One turn moves every row onto another: examples first, then more rows asked
val: [ 14  34  17 -18  -4   6  -3 -10  -5 -10 -29  15]
gova: [ -1  21 -13 -15 -26  24   3   8  25   6 -44 -16]
rubo: [ -1  12   7   7 -30   8   0  12  19  20 -21 -33]
kegan: [  1   0  -6  -3 -29 -12  24   7   0  20 -25 -16]
puvum: [  2  15  -8 -26   4   0  -8 -21  -1 -20 -37   7]
maka: [ -2  15  -6  -9 -26   3  13  13  16   5 -52 -24]
sek: [  3 -11   5 -13 -34 -17   4  -3  14  17 -14  -9]
kor: [-21  24  13 -11   7   1 -15  11  -9 -17  -7 -11]
lunuf: [  3  24   7  -1   6  11 -35   1   7 -10 -12  -2]
Tet: [-11  25   9 -34  -3   0 -17 -12  -1 -22 -34  -8]
Zaris: [ 10  16  -6   0 -29  -7  21  14   6  17 -43  -9]
meve: [  3  -5   0  -5 -35  -5   6   2  12  23 -19 -29]
peka: [ -8  17   4 -10 -20  10   3   7  28 -10 -50 -19]
roli: [-11  20  -9 -34   5   4 -15 -17  -3 -18 -32  -6]
munus: [-24  18 -12  -9 -21  18   5   2  17  11 -20 -32]
mifo: [  4  18   1  -1 -19  -2  20  17  14  -1 -48   6]
buti: [ -4  -3  -4  -7 -21 -19  28   9   3   5 -29   2]
Kad: [  1  11  -3 -11  12   8  10  -6 -19  -5   0  10]
dibe: [-13  16  -1   2 -21   9   9  16  16   7 -35 -37]
Peti: [  5   1 -13 -17 -38  -7  -4   6  11  26 -17  -8]
kibip: [ -1  -3  -2  -6  10   1   1  -9 -13  -9   6   4]
Beded: [  7 -12  10 -34  -8   5  -6  -8  -5 -16  -6  -3]
tol: [ 21  27   0 -18   0   9 -11 -12  -4  -4 -26  19]
lurom: [ -7   0 -24 -16 -25  -6  22  14   0  13 -24  -5]
nepen: [-18  28  -1  -7  14   8 -14   7 -10 -12  -7  -6]
gudol: [  3  21 -16  -3 -22  13  21  23   9  11 -36   2]
tagam: [  1  -7   0 -21  -1   4 -29 -13   5 -13  -5 -10]
vimal: [ 22  15   1  -8   2   2  -4 -12  -6  -5 -17  22]
sifom: [ 12  11  21 -12  -5   7 -29  13  -1  -7  -1   0]
dud: [ 14  15   6 -13   0  13 -35   5   3  -3  -5   2]
dubef: [ -4   7  17   7 -26   1  -5   5  21  20  -4 -19]
rov: [-18  27  -3  -5  17   5  -9  -5  -5 -21 -23  -3]
donop: [  2  11  11 -18   4   4  20  -8 -18 -13  -8   9]
sodap: [  3 -10  -7 -33   0   7 -15 -12  -5 -11  -5  -6]
Nupag: [ -8  20  -5   3 -27   7  -3   9  13  29  -4 -16]
Zavar: [-24  13  10   1 -15  12   4   6  25   1 -20 -34]

vimal turns into puvum
rubo turns into meve
dubef turns into sek
Now find these:
dud turns into sodap
gova turns into munus
donop turns into val

One turn moves every row onto another: examples first, then more rows asked
Pura: [  8   9   0   1  -5  12  13 -11   4  12  19  26  15  25   2   1 -17   9
  -2]
Mus: [ 27   4   5   8  20  31   3  -1  -4  -4   2   5 -14 -27 -11 -13  29  12
  16]
Vela: [-10   4  -4 -22  15  34  -7  -3   2 -23  -7  -8 -12  -9  -1  19 -11  23
   1]
volo: [ 13  -3  14   0   2  27  -5   9 -15  -6  14  10  -6 -25  -9 -13  34   0
  23]
voguz: [ 15  11  -4   7   2  11  17 -16   8  15  12  20  10  25  -1   1 -18  13
  -8]
Suto: [  2   6  12 -27  -4  24  -2   4  -4  -5   2  24 -15 -25  -4  19  14  19
   1]
Nuri: [  1   5   4  17   1  -8  -5   1 -12  -3   0 -25   7  27  -3  12  -8 -19
   4]
monu: [ 14  25  -9   6  12  -3   2 -31 -14   2  12  -7   1 -11   3 -28  -5  -7
  23]
zor: [ 27   3   6  15  16  22   2   0  -7   3  -4  -6 -18 -25 -15 -12  33   5
  10]
mil: [ 17  12  -4  14   0   3  16 -16   6  21   6  10   6  26  -4   1 -14   7
 -13]
Simo: [ 19  13 -11  12  31  14   6 -12   8 -12  -2 -12   4  22   1  11 -21   8
   5]
Suko: [ -7   1   8   3  -5   0  -9   6 -15 -12  15  -9  17  26   3  11 -11 -18
  15]
zifa: [ 15  11  -5  22  20  -1   2  -8  -1  -3  -8 -27   1  25  -4  12 -13  -5
  -1]
kur: [ 13  25  -9   3  12   0   1 -31 -13   0  16  -3   3 -12   5 -29  -6  -5
  26]
fer: [-25  -4   8 -20  -9  17 -17   8 -15 -17  -3 -16  -8  -4  -4  20  -1   2
   2]
vife: [-19  -2   5  -9  -4   9 -14   4 -14  -9 -15 -30 -16  -3  -8  21   2  -1
  -7]
Big: [  9   8  10  -5  -4   5   0   0  -7  12 -19  -4 -28 -21 -14  20  22   9
 -16]
Naf: [ -8   4  -3  -4   9  14  -9  -4  -5  -9 -22 -32 -22  -4 -10  21  -2   9
 -12]
medom: [ 10  24  -7   0   8  -1   0 -28 -16  -2  19   0   6 -12   5 -29  -5  -8
  28]
fulad: [ 20   0  11  16   5  15  -3   5 -14   5  -1  -9 -16 -23 -16 -12  38  -4
  11]
Valo: [-20  -1   3 -27   1  29 -13   4  -8 -24   1  -6  -6  -8   0  20  -8  13
   6]
vetuf: [ -4   6  -7 -11  19  26  -5  -7   2 -16 -18 -21 -19  -7  -6  20  -8  21
  -7]
liki: [ 15  11   4  -9   8  15   4  -5   2   6 -18   4 -28 -24 -11  20  15  22
 -13]
piza: [  3   6   5   2 -14   5   9  -7  -2  15  20  22  16  26   1   1 -13   1
  -3]
nated: [ 13  -3  16   8  -2  18  -6  10 -18   1   7  -1 -10 -23 -13 -12  38  -7
  18]
pibet: [ 20   1   9   0  13  34  -1   4  -7  -8  11  12  -8 -27  -8 -13  29  10
  22]
Gezez: [ 12  24  -7   8   8  -7   0 -29 -17   4  12  -9   1 -10   2 -28  -3 -11
  22]
fod: [  9  23  -5   5   4  -7  -2 -27 -19   3  15  -8   3 -10   3 -28  -2 -14
  25]
taf: [ -3   4   4  -7   6  15  -5   3  -6 -22  22   6  21  22   8  10 -18  -4
  21]
nere: [ 10  10  -6  -2  24  22   2  -6   5 -22  13   4  15  20   7  10 -24  10
  15]
Lev: [ 11   9   1  15  -9  -3  13 -12   0  24   6   7   7  28  -5   2 -11  -1
 -13]
Koz: [ -1   3  17 -12 -17   3  -5   7 -14   8 -10   2 -21 -20 -11  20  24   2
  -9]
mure: [ 12  10   5 -20   8  25   4  -3   3  -3  -8  18 -21 -26  -6  18  12  27
  -5]
pizab: [  8  23  -5   2   4  -4  -2 -27 -18   0  19  -3   5 -11   5 -29  -3 -12
  28]
Deduf: [  4   6   5  10 -16  -2   9  -7  -5  21  14  13  12  28  -3   2 -10  -4
  -8]
som: [ -5   2  18 -23 -17  13  -6   9 -13   0   1  16 -15 -22  -7  20  20   7
  -1]

Suto turns into mure
monu turns into Gezez
taf turns into nere
Now find these:
nated turns into volo
piza turns into Pura
Valo turns into Vela

One turn moves every row onto another: examples first, then more rows asked
koni: [ -2 -18  11  20  21  -7 -10   1 -38   5  33   4  -6]
mul: [-17 -13   5  -3  10 -26 -13   7   4  30  18  -4  28]
mov: [-19 -12 -13  20  29 -25 -21  10  -6  15   2  -6  24]
bodi: [  2  -5  -5   4 -20 -17   6 -18 -14   5  17 -18  12]
Tul: [ -3 -10 -12   9  -2 -13  -9  25   7  22  34 -24  13]
Forid: [  7   9   9  31 -15  -9 -18   3 -29   5  24  14  18]
kizut: [ -5 -20  12  11  -8   9 -22  -2 -14 -26  19   3  19]
Rolub: [  1   0  -1  26 -13   0   3  23 -21  -1  25   9   5]
Siveb: [-14  11  -1   4  10   7 -31   0  16 -11  28   3 -16]
bug: [ -7  -8   1  13  11 -12 -46  -3 -14   2  21  11  40]
mupa: [-25  12   8   1   8 -15 -41  25   7  12  28   4   7]
tuvev: [-25   7  -4  10  11 -11 -13 -31  -5   6  14  -4 -16]
pofas: [-15   1  -6  31   4 -21  -1  27  -9  10  19  16  -1]
bov: [ 13  -5  -7  21  27 -16 -38 -19 -11   3  22 -22   6]
kebu: [ -1  -5 -38  23  18 -15 -12  -1  -2 -11  26 -11  -4]
Vobeg: [  1 -23 -15  -9   1   0 -13  18   5   2  30 -19  18]
gop: [ -3   6  -1  -1 -18 -38 -28   4 -15  20   9   5  21]
mik: [-20   9   3   5 -20   3 -21  -2   0 -19  12 -15  17]
kekor: [-20 -14 -10  28  25 -15 -38  -4 -12  13  45  -4  -1]
lir: [  1   5  14  -1  -5 -14 -37   4  13   2  16   1  33]
zokal: [-26   1   4   1  -8 -33 -16  20 -12  21   4  -1  -2]
Dif: [  3 -10  -3  -7  -6  -7 -16 -22 -23   6  12 -21  26]
reda: [  4  -9  25   6  24  -3 -35  -9 -24   6  28   8  -2]
vura: [  3  -2  -3   4 -36 -17 -27  11 -12   2  25  -5  18]
Pufur: [-38 -10  -6   3  -5  -8   3   1  -8   9  14 -19  11]
Fizo: [ 10   8 -19  31  20 -22 -30   6  -9 -18  23   7   3]
nup: [-10   8 -16  18  -8 -16 -42  17  -5  22  10  20   6]
rer: [ -4   6  -7  -5  25  -2 -41  13  13  13  35   1  -1]
Lop: [ -3  -6  -4   7  -1  -9  -7 -38 -10   4  20 -17  -8]
sufik: [-12  -2  -2  16 -28  -6 -35  -7 -20  10  16  22   2]
Zuna: [-27   3  13   4   7 -24 -39 -22  -8   1   2  -6   9]
zeraz: [ -3 -17  -2  12  32 -29 -20 -19   2  -6  18  -2 -11]
Boka: [-13  -4  -9  37  10 -10 -29  -6 -31 -11  39   0  -2]
nubit: [  2  -8 -14  18  -7 -12 -13  26  -2  29   2   3  -5]
tukip: [ 21  -7   1  14  30 -19 -10  13 -16  -1  17  11  -1]
lepi: [  7  -7  -9   5  13 -11 -10 -27  -9  32  28 -13   9]
tono: [ 23   1  -3   2  16  -3  -9  -7 -13 -17   9   2  -5]
foti: [ 10 -12 -15   4  15  -3 -11  -1   0  27  32 -26   1]
remip: [  4  -5 -12   3  23  12 -36  -2 -23  -7  37 -15   4]
tador: [-20  16  16  -4 -10 -19 -26 -18 -13  -6  11  11   6]
Vame: [-22  -7   2   6 -27 -12 -15  28  -9   3  20 -11  -5]
nep: [ -9  11   5  36   2 -31 -21   8 -16  16  18  21  13]
gatam: [-17  12   3  -3   8  -8 -37 -23   2 -10  23  11 -11]
Disa: [  0 -18   1  16 -27  -2  -6   3 -17  16   9   6  -9]
navop: [ 18  -2  -6  -1  12   7 -29   5  12  15  42  -5   9]
tufi: [-30 -10   0   1  14 -17 -36  19  20  -4  19  -4   1]
Povo: [-12 -18  -8  -7  29  -1 -18  -2 -10 -16  33   6 -13]
fote: [-17 -23  -2  18  10  -5   3  11  -6 -11   0 -15   2]

bov turns into remip
mik turns into Pufur
Now find these:
gatam turns into Lop
nup turns into sufik
reda turns into tono
tukip turns into Fizo
Zuna turns into Dif
Rolub turns into pofas
Vame turns into zokal
bodi turns into Tul
mov turns into bug
navop turns into Siveb

